In the data rows, the value 128 means zero.
Some points:
[134 103 112  86 143 122 150 148 103 117 149  86 106 151 172  98 103 152
 142 122 106 107  92 102 130 136 194 182 113 106 136 198 111 124 149 166
 115  79 122 147 104 137 170 155 159 119 113]
[157 136 133 119 106 188 145  89 108 160 107  51 132 135  54 121 152  80
 195 151 157 135 126 113  60  58  95 150  88 153 166 149 126  96  79 145
 164 149 119 193 117 111 106 100 127 151 140]
[146 136 153 105  61 104 140 157 111  95 145 114 158 157 120 116 168 148
 109 117 149 158  74 106 132 112 108 140 168 141  33 129 138 170 149 109
 128 166 162 102 102 122 134 169 112 109 123]
[154 118 131 126 128 193 159  79 108 148  90  80 129 152  61 133 109  79
 189 144 153 131 107 126  52 104 128 118 107 161 174 132 156 157  78  94
 157 121 166 206 134 101  99 114 105 143 130]
[116 152 131 144 108 169 152  91 114 141 117 130 109 106  64 117 103  53
 125 147 112 141 169 104 146 136  88  64  89 160 129 106 140 116 111  50
 162 116 153 179 167 118  95 115 107 132 170]
[101 141 116 131 144 152 116  66 137 152 107 116 109 103  81 113 119  90
 135 160 131 154 151 127 166 130  83 105 144 175 140  76 122 114  83 102
 171 122 127 154 144 143  78 108 118 153 179]
[117 209 144 167 110 168 136  78 148 195 101 105 159 112  51 136 142  56
 208 130 130 168 135 145  83  82  82  96  98 160 160 117 143 118  87  76
 174 150 142 185 127 112  85 124 105 144 168]
[108 174 127 171  75 132 140 131 125 168 144 170 100 190  69 107  83  86
 160  82  94 125  93 154 129 101 101 111 137 156 155  87 134  87 109 136
 163 157 122 183 152 102 106 136 134 147 155]
[125  77 105 165  93  63  90 148  79  71 178 126 128 144 128 116 149 185
  64 103 120 123 148 142 173 135 122 107 140  94 147  91 177 172 128 192
 102 161  83  78 107 108 186 188 159 114  82]
[194  63 147  67 158 152 154 155  93 123 151  88 123 119 216 179 106 155
 153 174 148 100 152  78  94 138 209 166  96 128 134 152 150 185 103 111
 132  70 140 155  98  91 157 123 121 119  77]
[ 94 151  94 118 123 141 143  90 116 114 135 107 129 144  66 111 107 132
 149 104  70 128  61 132 127 112 118 147 120 140 170 136 110 101  98 144
 128 134 104 134 141 145 112 156 141 176 162]
[117 100 144  72  81  95 129 210 155 130 161 126 190 110 132 109 157 128
  99 119 168 131  81  69 146  95 103 139 124 133  25 122 160 151 139 102
  91 123 155 127 145 154 174 162 132  99  94]
[ 29 154 125 182 184 192 182 131 166 193  87 203 159  41  72 151  92 167
 148  84 162 115 134 167 118  65 113  93 114  43  89 128  92 119 255 135
 140 153 173 149 177  35 130 101 126  69 156]
[ 88 125 101 122 138 119 123 137 101 112 117 120 119 136 143 103  86 167
 128 125  84 108  96 118 132 120 164 146 126 102 164 181 116 114 131 135
 102 122 106  93 135 139 135 154 158 114 139]
[163 141 173 137 153 113 137 154 142 174 131 179 114 105 163 159 119  53
 132 128 106 105 108 163 151 185 117 117 140 128 174 145 209 160  72  80
 172 160 160 174 171 121 106 107 139  70 185]
[124 100 110 119 140 125  70 113 164 140 163  66 130 129  77  75 148 115
 145 127 134 160 128  96  89 117 123 169 130 155 139 119  97 136 117 209
 123 122 114 181 120 155 117 147 135 162 160]
[ 77 187 102 150 103 195 171 116 158 186 100 206 159 103 102 147  99  53
 161 138 111 135 135 167 152 125  63  72 152 125 157  21 180 102  87  33
 190 177 166 208 186  94  73 109  89 120 177]
[ 95 168  83 146  85 137 112 113 134 118 115 104 167 147  65  99  97 116
 154 116  83 109  65 162 119 134 113 156 130 110 151 106 137 117 117 152
 114 131  99 119 138 130 134 129 118 181 151]
[141 150 136 169 107  62 101 111 128  92  99 177  49 120 149 115 161 161
  76 133 151 121 175 143 204 148 109 121 164 142  75 125  81  88 188  89
 141 155 124  32 160 177 138 100 160 104 116]
[180  79 203  93 141  38 122 120 147 141 143  95 106 133 123 152 171  60
 130 120 150 173 118 138 141 137 147 192 143 151 117 215 128 160 148 122
 169  97 142 131 135 121 121 104 170 102 131]
[112 166  84 126 132 211 154  92 143 133 121  98 176 159 115  94 142 116
 155 147 104 120 127 127 139 106 124 109 148 146 166 100 168 113 113 107
 159 100 104 158 109 120  98 126 120 129 149]
[126 133 122  98 111 117 101  86 131 121 166 131 129 101  90 114 159 100
 165 143 123 171 135  89 143 129 121 107 140 155 131 138 120 123 127 113
 153 123 147 144 129 132  87 108  96 141 152]
[ 98 196  87 171  94 212 146 114 139 137 111 150 106 108 192 125 131 173
  92 189 112 146 220 134 163 165 116  51 172 137 122   0 178 132 139  51
 150 166 110 113 107  96 109 128  65 115  83]
[114 137  82 117 167 123  99 138 134 147 118  63 119 149 144  55 113 133
 105  84 106 143  74 144 153 121 149 170 137 113 136 165  95  87 125 182
 105  91  72 110 115 173 167 144 174 158 151]
[107 121 106 116 111  81  98  87 128 135 137 122 139  74  67  94 172 104
 153 101 158 163 144 120 158 121 110  92 117 162 111 151  87 107 113 125
 131  99 126 117 137 175  99 102 128 134 144]
[111 139  87 108 133 131 153 117 112 101 130 107 138 137  82  95  71 122
 122 125 111 109  96 143 119 109 125 153  93 159 163 142 154  97  90 118
 117 113  94 123 129 169 146 166 167 174 165]
[105 109  79  96 160 130 107 115 119 121 143  59 122 126 173  80 132 169
 102 100  86 145  65 106 166 160 154 186 151 131 133 153  96 103 169 150
 115  94  78 103  88 142 157 171 150 143 135]
[ 53 150 174 163 192 138 196 128 105 184 117 227 150  81  67 249   0 124
 150  95 144  92 127 206 115  78 100  92 105  79 123  98 124 126 160  66
 135 149 162 130 186  21 133 121 128  77 170]
[122 182 153 182 127 128 137 174 146 109 101 178  82 157 138 143 130 185
 119 161 136 120 147 181  98  93 143  50  89 135 174 100 154 132  79 166
  76 159 131  84 144 137 120 156 109 101  91]
[195  88 132 134 151  74  66 139 148 164 162  63 101 104 162  77 209  76
  91 110 145 167 134 117 223 191 149 191 127 126 132 161 140 141 120 181
 138 122 121 169 133 173 178  97 159  85 138]
[125  91 101  91 102 113  77  87 135 125 160 101 100 107 100  40 169 132
  76  97 144 178 186  60 180 131 110 137 147 162 116 152  91 111 155 148
 135 104 106  95 121 170 137 125 138 160 141]
[113  92 100 106 123  97 117  93 124  52 113 159 104 131 147 137 112 163
  86 126 119 103 151 109 156 128 171 117 141 130  68  97  52 111 148 122
  93  96 136  58 106 175 140 121 128 214  90]
[144  60 133 191 148 117 112 162 136  79 106 110 102 172 123 116 114 214
  98 111 152 124 133 127  85  91 139 117 153 114 158  95 149 173  79 200
  56 122 103  92 109 137 171 130 163 103  70]
[ 79 101  93 126 107 141  99  97 136 136 126 104 122 114  92  67 149 121
 135 128 125 115 157 130 190 158 110 105 166 132 119  54 114 108 136 115
 148 123 134 188 159 128  98 122 119 148 141]
[188  96 133 104 127 154  94 212 123 132 165 130 146 114 209 134 128 140
  96 128 133 139 140  74 113 148 142 150 124  95 110 105 159 167 127 154
 120 138 133 143  57 121 161 160 109 115  29]
[109 170 174 159 128 153 132 133 134  82  71 124  97 119 119 136 145 133
 182 137 168 131 120 150  53  61 126  67  85 168 185 130 153 149  56 136
 123 139 148 128 131 137  80 116 133 116 114]
[ 53 199  90 106 137 180 167 119 140 155 126 165 165 142 105 127  95 126
 135 109 106 112  80 196 108 121 128 106 125 126 166 113 160  88  78 113
 125 113 127 167 179 150 113 152 117 168 195]
[149 104 125  90 158 112  89  98 156  97 132  90  87 124 108  76 113 113
 121 116 157 138 158  94 197 113 108 177 162 165  80 158  71  97 155 134
 137 105 111  80 102 145 135  90 132 153 130]
[137 143  82 142 175 184 134  96 157  91  91 165 123  96 194 162  86 174
  91 174 130 132 210 126 171 156 138  77 148 111  70  68 153 106 133  59
 114  95 115  78  85 129 133 112  77 149 104]
[ 97 158  79 128 172 209 163 157 171 121 116 183 114 130 210 137 136 179
 102 167 123 111 192 111 174 142 159 109 154 110  93  62 153  91 163  58
 134 141 119  97 109 117  85 126  55  95 102]
[120 132 107 118 104 135 112 115 104 123 126 102 147 186  73 100  84 111
 164  98 113 139  94 135 124 100 127 166 117 149 142 120  93  85  82 160
 119 124  91 150 140 157 138 140 127 187 149]
[139 132 149 131 120 153 143  84 113 143 114 111 144 118  53 125 130  83
 150 140 134 165 113  98 106 109 117 127 129 143 133 164 108  89 107  78
 156 124 153 167 132 134  82  98 121 161 182]
[161 154 128 120 129 139 116 146 123 159 147 104 110 129 162 124 167 157
 156 140  89 125 132  91 101 147 152 164  97  99 145 189 119 104 177 174
 128 127 117 104  99 111 151 145 124 129 131]
[160 108 131 132 118  94  77 158 139 114 183 180 141  97 204 169 149 162
 117 135 126 127 137  78 101 139 156 105 119  87  95 128 112 175 139 195
  87 119 137  67  84 133 154 119 151 122  51]
[146  70 196  93 142  90 136 114  98 123  76 101 116 168 205 156  82  95
  82 134 126 102 227 139  69 189 121 114 118 115 136 192  95 189 147 131
  54 138 158 106 120 117  70  88 131 109 116]
[172 111 122  88 177 146 182 171  96 136 148 110 124 117 216 172 128 137
 158 169 109 117 127  91  72 141 194 163  90 114 150 176 142 140 117 135
 140 102 132 147  94 123 142 142 100 119 104]
[188  86 133 164 147 128 138  91 143  92 110  83 105 124 153  97 164 146
  68 139 154 146 166 117 213 167 150 136 189 155 121 140 119 140 157 123
 124 122 121  80 118 167 149 121 141  77 103]
[142 142 134 187  87 105  82 132 157  50 100 123 116 160  82 134 166 175
 185 128 151 144 118 138  90  93 130 103 124 128 144  69 107 111 101 180
  98 149 118  76  84 143 130 115 134 161  85]
[138 106 220  80 182 133 124 125  65 147  65  71 126 169 161 174  79 106
  76 166 142 115 209 180  81 213 117 124 144 143 132 173 112 194 134 124
  76 131 138 131 132 128  54  96 133 142 135]
[133 111 173 109  47 193 155 192 147 164 168 137 193 166  97 123 122 132
  76 108 136 111  68  99 126 126  78 123 183 144  67 115 205 155 137 100
 132 153 159 159 121  83 153 169 109  72 118]
[184  78 186 134 118  43 131 143 119 119 147 143 104 129 122 145 162  40
 105 121 137 119  95 118 129 141 140 151 105 140 135 214 103 178 132 104
 162 135 166 146 185 136 162 152 160  82 156]
[179 138 143  82 161 166 201 178  97 111 129 124  98 132 198 187  95 116
 174 198 128  87 129  96  74 154 194 160  93 136 156 169 121 147 130 121
 143 106 153 137 124  99 138 161 119 104 119]
[116 114 124 112 115 134  91  74 128 149 126 101 121 112  76  77 167  96
 141  98 154 172 151  84 150 107 126 132 122 156 126 144  81 100 127 146
 155 117 117 163 122 160 134 103 131 152 140]
[146 128  89 118 177 172 169 122 136  99 125 154 110 108 187 197  62 161
 113 176 137  91 195 110 150 114 128  90 141 142 103  68 143 109 109  18
 125  99 146  83 132 120 108 106 123 114 137]
[105 168 101 132 143 169 161 111 138 125  96 202 128 118 138 181  73 137
 133 148 116 101 135 164 111 117 131  99 133 123 106  91 107  67 129  34
 104 133 135  76 138 130  82 126 101 156 122]
[141 155 138 166 115 184 138 112 167 159 116  91 141 137 100 123 131 120
 173 133 132 164 112 111  58 116 121 108  87 141 151 121 132 106 111 153
 146 128 129 178 125  97 119  95 124 141 139]
[ 77 174 130 154 174 181 180 101 139 178  98 170 133  43  84 196  86 165
 144  93 158 132 159 152 116  82 105 105 116  80 121 120 107 125 255 143
 149 175 161 146 163  43 155  77 124 106 139]
[ 94 131 110  96 104  89 104 123 156 129 100  99 123 134  91 108 143 118
 134 116 133 113 101 163 140 108 130 129 144 136 132 145 113 107 117 138
 128 105 104 120 127 154 121 129 135 125 132]
[156 142 118 116 174 162 120 133 109 165 118 103 124 100 212 162 103 149
 156 177 107 112 143 131  83 183 173 134 116 120 156 144 119 117 123 145
 105  97 111 134 100 148 143 145 131 129 138]
[141 139 176 145  81 109 115 180 101 122 176 197 132 131 181 203 156 167
 176 155 134 100 123 102  70  99 162  85 103  89  98 151  94 158 134 135
 102 120 159 144 113 102 125 133  97 115 105]
[169  93 102  95 168 111 169 151 120  90 148 138 145 130 167 169 106 132
 163 136 133 105  47 128  92 133 155 202 117 128 162 202 102 121 121 142
 127 106  94 115 118 126 156 115 145 162 159]
[149  91 110 181 155 116 147 163 109  54  83 148 123 160 138 123  95 199
 124 121 142  91 147 168  91 111 123  79 121 139 167  85 215 183  75 145
  89 143 115  70  88 139 134 131 160  97  82]
[123  51 102 187 110  74 110 166  97  51 185 136 150 165 105  93 111 197
  79  74 120 112 104 144 162 120 148 145 150  81 133  89 187 157 117 185
  93 146 112 110 118  98 189 152 177 135  82]
[ 39 169 127 126 229 134 187 137 137 212 109 219 221  25  57 172  75 142
 128  61 177 121 120 208 134  63  87 121 118  73 122  94 132 129 224 141
 138 138 149 157 196  38 150  77 130 100 177]
[ 84 184 107 172 110 145 142 141 131 149 123 176 127 171  89 136  82 128
 143 107  85 114  55 170 172 126 114 129 119 111 123  87 111  77 115 137
 147 159  85 131 153 138 114 141 115 149 162]
[116  59 100 105  98  89  89 142 123 136 138  97 117 169 130  61 134 168
 125  63  91 120  90  88 127 157 199 195 134  93 103 173  72  87 180 231
  93  75  73 125 102 139 182 124 183 182 124]
[127  46 106 170 154  99 123 184 136  56 117 113 146 143 121 108 107 180
 105 119 174 121 111 156 129  94 128 111 131 123 159  95 174 184  90 186
  77 141 114 100 129 162 197 154 174 122  77]
[133 142 102 119 133 132 142  93 105 110 128  85 139 164  91 112 128 136
 155 138 110 130  68 121 108 113 125 137 144 133 140 121 109 108  86 104
 141 118 113 123 127 133 122 140 113 168 155]
[126 158 123 134 105 161 163  97 110  87 106 187 120 115 122 188  78 136
 135 187 111 103 163 139 131 137 141  61 118 132  86  69 104  79 151  41
 120 114 143  86 132 137 106 146  93 148 129]
[126 122 137 129 123 116 116 122 150 102 113 120  82 120 114 127 174 152
 167 141 150 132 134  86  67  78 140 122 101 120 142 193 142 118 119 151
 138 122 154 146 108 116  80 111 146 131 128]
[173 109 143 142 138 107 145 105 131 130 114 116  94 105 166 121 181  81
 110 144 128 130 134 133 184 190 114 124 114 146 148 140 137 167 118 101
 143 134 139 131 149 154 185 132 123  74 134]
[ 91 152 138 219 109  90 136 174  92 120 139 202 145 128  86 178  69 138
 115  80 107  98 127 213 168 133  79  91 117  60 141  56 206 132  70 120
  86 191 108 121 159  86 150 138 128 122 122]
[123 104 115 136 114 119  77 113 127 147 143 118 123 111  88  62 145 113
 103 103 126 143 166  68 150 130  93 129 163 142 129 109 122 112 126 150
 126 135 110 142 138 136 122 100 153 134 139]
[105 108 104 127 100 136  98  98 144 106 114  60 154 183  61  44 188 147
 134  78 114 150  78  79 139  95 125 169 159 131 111 123  91  96 178 185
 121 100  62 106 100 144 127 133 132 177 119]
[165 110  98 104 166 118  79 132 123 116 172  90 138 108 204 128 172 162
 164 110  96 152 118  79 106 161 179 176 104 106 140 143 127 143 160 232
 135 104  91 124  69 136 153 135 113 144 110]
[ 99 156 111 103 130 170 184 127 129 123 131 114 116 135 153  99  93 144
 157 125  80 110  86 135 119 130 156 167 126 112 166 134 147 101 102  86
 119 123 125 132 116 101 125 145 139 177 186]
There is one direction along which these points spread out most. Where along it does each point below lie, from 0 to 99? The average is 50, and the first point in the table lies past the average.
[100 174 121 108 141 170 149  98 117 128 129 223 134 113 165 186 117 152
 111 147  91  82 152 153 134 160 129  51 158 126 141  23 150  70 136  43
 119 131 139 115 147 113  68 123  85 172 134] : 26
[ 97 112  92 134 116 144 125  61 115 135 129 116 143 111 100 100 141 126
 108 135 127 156 143 116 146 141  89 107 149 175 120  59 136 126 101  91
 154 131 124 157 148 132 102 105 107 139 171] : 40
[ 53 185 127 143  84  97 154 146 132 150 119 232 144 139  94 178  74 112
 161 106  51 108  53 185 117 105 121 113  93 116 154 139 106 109 133 113
 146 146 131 149 194  97  98 149 137 138 168] : 28
[104  96 103 192 145  66  98 194 100  87 170 177 147 120 105 138 119 193
  67 102 142 120 110 197 175 106 103 129 120  79 113  77 165 156  95 158
 122 153 108 101 165 136 169 144 141 134 118] : 53
[131 132 147 133  97 124 101 156 168 136 103 117 110 169  76 108 142 102
 171  76 164 142 122 102  81  80 105 131  70 122 160 166  90 120 118 209
 149 135 120 150 110 120 102  94 169 121  89] : 55
[131 107 219 127 124  97 105 153 134 186 101 105 110 158 184 112 135  79
  46 113 146 153 198 154 140 172 109 142 141 145  87 163 106 163 173 174
 125 163 117 122 110 145  95 109 121 118 124] : 60
[181  74 224  81 116  51  91 103 103 127  93  75 121 163 104 166 128  53
 121 132 189 155 147 156  75 160  99 172 124 161 105 218  86 141 126 126
 116 126 166 118 137 149 119 113 148 113 156] : 61
[150 130  77 105 163 146 112  68 142 141 116  64 128  76 114  60 158  93
 142 136 133 174 135 115 156 128 119 135 122 151 143 140 118  93  94 134
 176 116 134 157 109 147 121 131 129 171 147] : 54
[ 82 172 103 171 134 136 158  96 159  92  93 185 116  96 164 135 153 150
 109 163 141 132 202 140 188 122  85  73 149 122 107  53 125 101 149  61
  86 144 119  37 150 184 112 103  88 134 122] : 37
[136 106 214 111 117  80 131 140  81 131  92 134 151 156  96 163 101  68
 133 137 160 118 162 181  77 146 103 149 123 136 128 171 120 141 102 119
 143 140 191 158 169 102  66 106 143 110 164] : 41
[126 140 106 130 122 145 173 138 137 151 154 104 143 140 129 129  81 119
 139 117  92 116  57 148 140 137 120 180 100 123 146 155 122  86 127 115
 133 125  88 146 118 136 143 144 128 185 170] : 49
[141 144 158  92  54 138 131 165 132 142 140  95 159 144 108 112 122 113
 112 132 129 152  53  93 125 129  94 130 154 172  35 125 162 190 134  89
 147 157 145 147  99 137 150 170 106  87 128] : 52
[135  70  77  90 133 136 122 120 116  78 128 129 134 125 152  93 102 175
  72 112 133  83 181  76 144 115 170 142 114 110  65 114  92  98 162 141
  68  82 135  93 101 155 154 124 138 158  89] : 67
[144 140 112  86 169 163 131 183 154 131 182 128 176  87 239 166 179 172
 161 165 117 152 132  81 111 169 174 147 143  61 149 131 189 170 143 161
 118 103 117 137  74  99 148 109  82 106  64] : 61
[130 138 131 120 105 160 138  79 103 132 159 112 121 142  57 144 113  71
 122 142 132 154 173  77 155 114 118 127 115 165 128 108  90  99 104  88
 183 147 141 169 161 121 113 125 112 143 177] : 39
[107 143  70 128 153 164 131 166 175 105 134 166 122 144 183 119  97 171
  93 139 119 113 217 139 169 143 132 103 158 104  92  35 141 106 142  92
 112 132 124 103 118 135 111 115  99 112  97] : 44
[137  99 102 105 129 119 107  94 112 105 122  96 115 139 130  89 108 127
 108 104 121 110 133  81 169 113 149 191 123 140  89 141  60  99 139 152
 114  92 120  85 112 160 136 121 169 191 113] : 68
[133 172 184 105  42 140 156 197 132 168 142 139 182 132 102 183 114  90
 135 153 129 154  42 117 129 124  84  88 161 139  50 124 194 151 129  40
 163 183 179 177 114  96 130 181  57  60 130] : 32
[152 135 118 107 167 158 104 177 118 174 163 160 141 110 230 156 152 172
 146 141  78 115 120  92 113 153 173 141 116  65 139 153 121 141 149 173
 125 140 122 122  94  94 161 124  72  95 106] : 59
[109 174 100 199 112 137 140 118 140 101  87 197 117 116 134 149 121 155
  87 157 141 117 189 156 158 129 105  38 157 142 116  41 110 123 124  59
 110 187 146  85 160 158 113 114 101 106 125] : 31
[157 120 140 201  85 127 143 118 133 160 117 180 103 145 116 126 145  65
 106  98 125 106 123 171 196 183  89 120 140 146 123 101 145 144 139  83
 138 131 158 157 180 116 147 119 142  68 141] : 40
[132 186 151 161 143 178 139 192 152 175 157 201 141  96 224 208 105 153
 176 171 116 123 147 164  70 159 141  89 111  71 154 104 176 147  81  71
 121 119 141 160 130  71  83 107  96 111 121] : 30
[147 137 112 103 164 112 143 166 126 131 154 141 141 121 184 167 139 134
 180 153  95 119  85 127  84 121 174 183 111  73 144 189 123 128 145 135
 139 114 139 134 124  84 126 120 119 111 127] : 55
[195 112 167 138 115  84 119 113 113 165 163 119 102 141 147 146 180  47
 119 127 126 135 137 120 160 170 120 171 121 160 134 169 170 191  79 119
 205 138 153 167 154 116 144 128 138  59 157] : 55
[115 153 129 113  35 103  95 195 168 139 166 189 182 108 133  95 183 122
 118 115 137 139  77 107 114 117  74 136 153 118  45 131 171 176 167 144
 107 162 146 118 105 142 159 166 111  70  88] : 56
[105 143 206  55 202  90 124  95 100 129  55  78 139 140 204 191  93 111
  76 210 136 132 225 193  77 191  85  96 139 119 145 180 127 177 124  96
  57 130 150  87 112 151  46 109 100 126 138] : 47
[140  93 113 105 159 158  95 199 159 150 194 118 137 145 219 165 176 161
 125  98 141  97 139 102 122 130 170 180 111  76 141 147 133 148 154 159
 120  95 132 147 120 104 170  96 128 128  65] : 66
[144 130 182 164  85  61 114 123 139 149 124 216 121 107 101 150 191  42
 111 128 124 135  89 171 171 165 125 111 135 148 124 165 138 145 156 107
 176 123 178 149 192 124 149 139 143  73 133] : 44
[139 131 142 173  96  95 150 106 129  91 122 193 115 145 114 149 112 139
 104 156 147 102 184 158 150 134 108  91 142 156 121 124 107 137 127  83
 113 128 131  78 171 120 134 101 127 103 135] : 42
[ 82 161 110 103 142 150 167 174 136 137 122 136 114 162 145  97  87 143
 128 119  79  73  83 154 147 143 143 154 153 112 181 135 177  98 143 101
 132 112 115 168 163 128 117 148 158 128 151] : 45
[187 147 145 161 144 118 151  87 112 153 106 132  69  98 178 102 178  86
  74 145 132 140 174 124 200 188 128  86 156 159 118 118 140 134 158 100
 158 168 128  92 137 173 166 161 126  93 116] : 53
[193  73 167 122 127  56  99 146 116 162 167  90 116 118 123 104 199  68
 107 109 146 152  98 148 161 160 124 197 159 142 132 191 115 154 142 170
 168 145 136 139 164 137 176 125 147  62 140] : 69
[119 113  77  84 151 111 128 110 122  97 142 136 142 126 144 148  82 130
 125 116 106  91 141 113 128 121 151 134 134 110 113 113 135 100 128 115
 105  83 132  94 125 132  99 139 144 159 109] : 53
[109 167 152 127  99 174 128  40 149 149 101  64 132 101  59 122 181 108
 169 148 139 189 114  96 106 122 110 103 118 163 122 152 105 116 140 143
 144 114 123 157  97 156  99 123  87 176 150] : 46
[ 78 166 139 137  70 109 126 116 125 123 111 141 144 161  54 111 113 128
 155 106 103 125 113 146 102  82 125 103  95 124 143 115 112 111 106 136
 131 124 122 133 143 134  94 141 122 127 166] : 40
[123 149 110 124 109 132 128 100 101 131 117  80 147 172  75  88  95 122
 107 102 112 149  92 132 149  89 131 165 135 163 113 154  98 101 106 167
 133 105 102 107 105 161 145 165 152 174 132] : 59
[155 123 112  84 173 131 114 170 128 139 165  75 142 114 190 104 165 176
 141 114 129 139 106  79 116 150 181 209 117  90 136 183  88 117 149 207
 106 101 102 133 102 136 155 114 109 134 115] : 75
[ 72 167 155 158 197 170 206 119 100 198 117 182 153  36  61 199  32 143
 118 121 149  85 111 237 122  94  82 101 131  83 132 100 152 131 173  61
 179 163 163 139 160  37 136 127 141 120 170] : 12
[192  95 181 128 124  85 105 111 121 172 180  96 104 134 131 116 196  58
 109 126 128 163 135 127 171 194 125 165 130 154 137 193 146 162 146 124
 180 152 132 160 132 144 149 146 130  95 136] : 63
[136  97 142 167 119  86 119 202 113  55 110 132  93 178 122 103 125 164
 116 152 172 100 142 143  99  80 144  96 132 132 176 113 153 172  83 194
  77 152 109  86 122 152 151 179 191 114  68] : 65
[161  92 126  77 187 172 115 191 128 111 170 124 153 102 229 190 106 153
 122 185 125 111 126 102  81 141 159 132 109 112 136 133 139 153 112 128
 112 103 136 164 121  86 140 144 123 100  87] : 57
[127 108 146 110 148 129  95 157 133 138 171  99 116 165 133 102 145 144
 108  92  81 129  33  92 150 140 183 209 157 121 113 151  63  88 193 206
 109  97  90 113 123 106 166 116 125 152 135] : 72
[ 87  77 125 174 167 108 137 138  97 136 155 129 139 117 134 135  43 196
  92  91 129 115 142 192 186 131 104 111 143  89 123  23 196 193  93  98
 136 135 115 135 163  73 171 130 166 104 114] : 42
[143 146 122 122 128 140 105  96 148  59  69  81 114 135 110 135 160 159
 161 171 159 139 136 147  63 112 138 106  97 164 156 126 117 135  77 182
 104 108 130  88  96 157 114 120 133 155  99] : 57
[138 138 122 130  94 148 118  68 148 130 122  91 130 130  96 102 161 111
 191 117 157 151 114 108  80 107 124 109 105 132 149 146 151 132 106 137
 137 126 129 188 110 109  85 111 138 141 124] : 47
[158 102 201 105 103  85  91 144 107 153 106  73 108 159 171 131 131  70
  85 136 160 122 191 130 101 179 132 165 121 116 112 213 117 164 159 139
 117 146 151 118 105 128  90 129 155  96 106] : 65
[124 122 136 119 128 126 125 100 127 124 118 125 133 129 106 125 119 105
 169 100 150 135 127  82  88  81 106 124 120 146 154 165 128 125 133 103
 163 126 145 154 119 109  85 111 149 106 136] : 45
[147 120 101 154 115 107 110 141 155  65 126  86 113 157  96 111 175 186
 182 130 176 125 124 108  56  85 134 142  84 129 158 140 141 140 105 213
  88 146 109 138  96 141 144 129 126 143  77] : 65
[143  97 119 100 155 103 112 190 142 140 190 142 119 109 230 118 180 164
 154 114 121  98 101 107 113 123 191 198  99  82 139 172 116 148 159 206
 105 100 126 117 105 130 155 111 130 132 100] : 74
[140  65  77 105 177 123  91 102 153 126 121  54 109 143 143  34 136 165
  83  89 127 159 127  95 154 114 138 152 164 164 132 151 115 131 146 177
 115 100  85 109  91 183 149 160 160 154 114] : 76
[168 135 198 103 115  83 117 142 156 184 153 119 117  99 155 136 221  42
 118 144 129 133 134 167 137 154 122 147 125 135 154 191 164 144 118  88
 156 148 142 161 156 135 147 121 132  88 143] : 52
[132 138 142 115 120 136 127 110 141 102 106  78 112 145  60 120 157 103
 191 155 140 138 104 127  50 104 132 124  65 145 163 150  98 126 115 192
 126 135 135 166 116 146 118 129 135 150 128] : 53
[ 96 145 110 109 147 132 167 139 142 135 134 137 160  82 109 124 125  96
 138 147 143 147 115 130 143 142 118  92 161 167 114 114 139 127 105  79
 163 130 152 174 146 116 106 110  88 135 152] : 36
[134 152 134 187  50  52 111  23 100  84  73 215 101 140  77 162 175 139
 107 149 121 151 169 123 164 112  95  71 141 169  67 109  34 100 179  79
 124 157 141  21 129 188 121 122 113 161 106] : 46
[ 98 150 108 135  81 130 102  73 102 122 110 109 139 167  49  93 114 142
 128  86 114 145  99 121 135 112 119 131 140 160 118 108  92  71 110 169
 111 105  98 115 114 164 117 166 147 182 147] : 54
[116 126  97 113 123 110 127 114 116  94 142 175 111 101 174 110 150 170
  89 135 122  93 190  90 157 122 136  74 137 124  98  75 109 109 165  98
 103 128 107  68 131 160 124 118 113 140  90] : 53
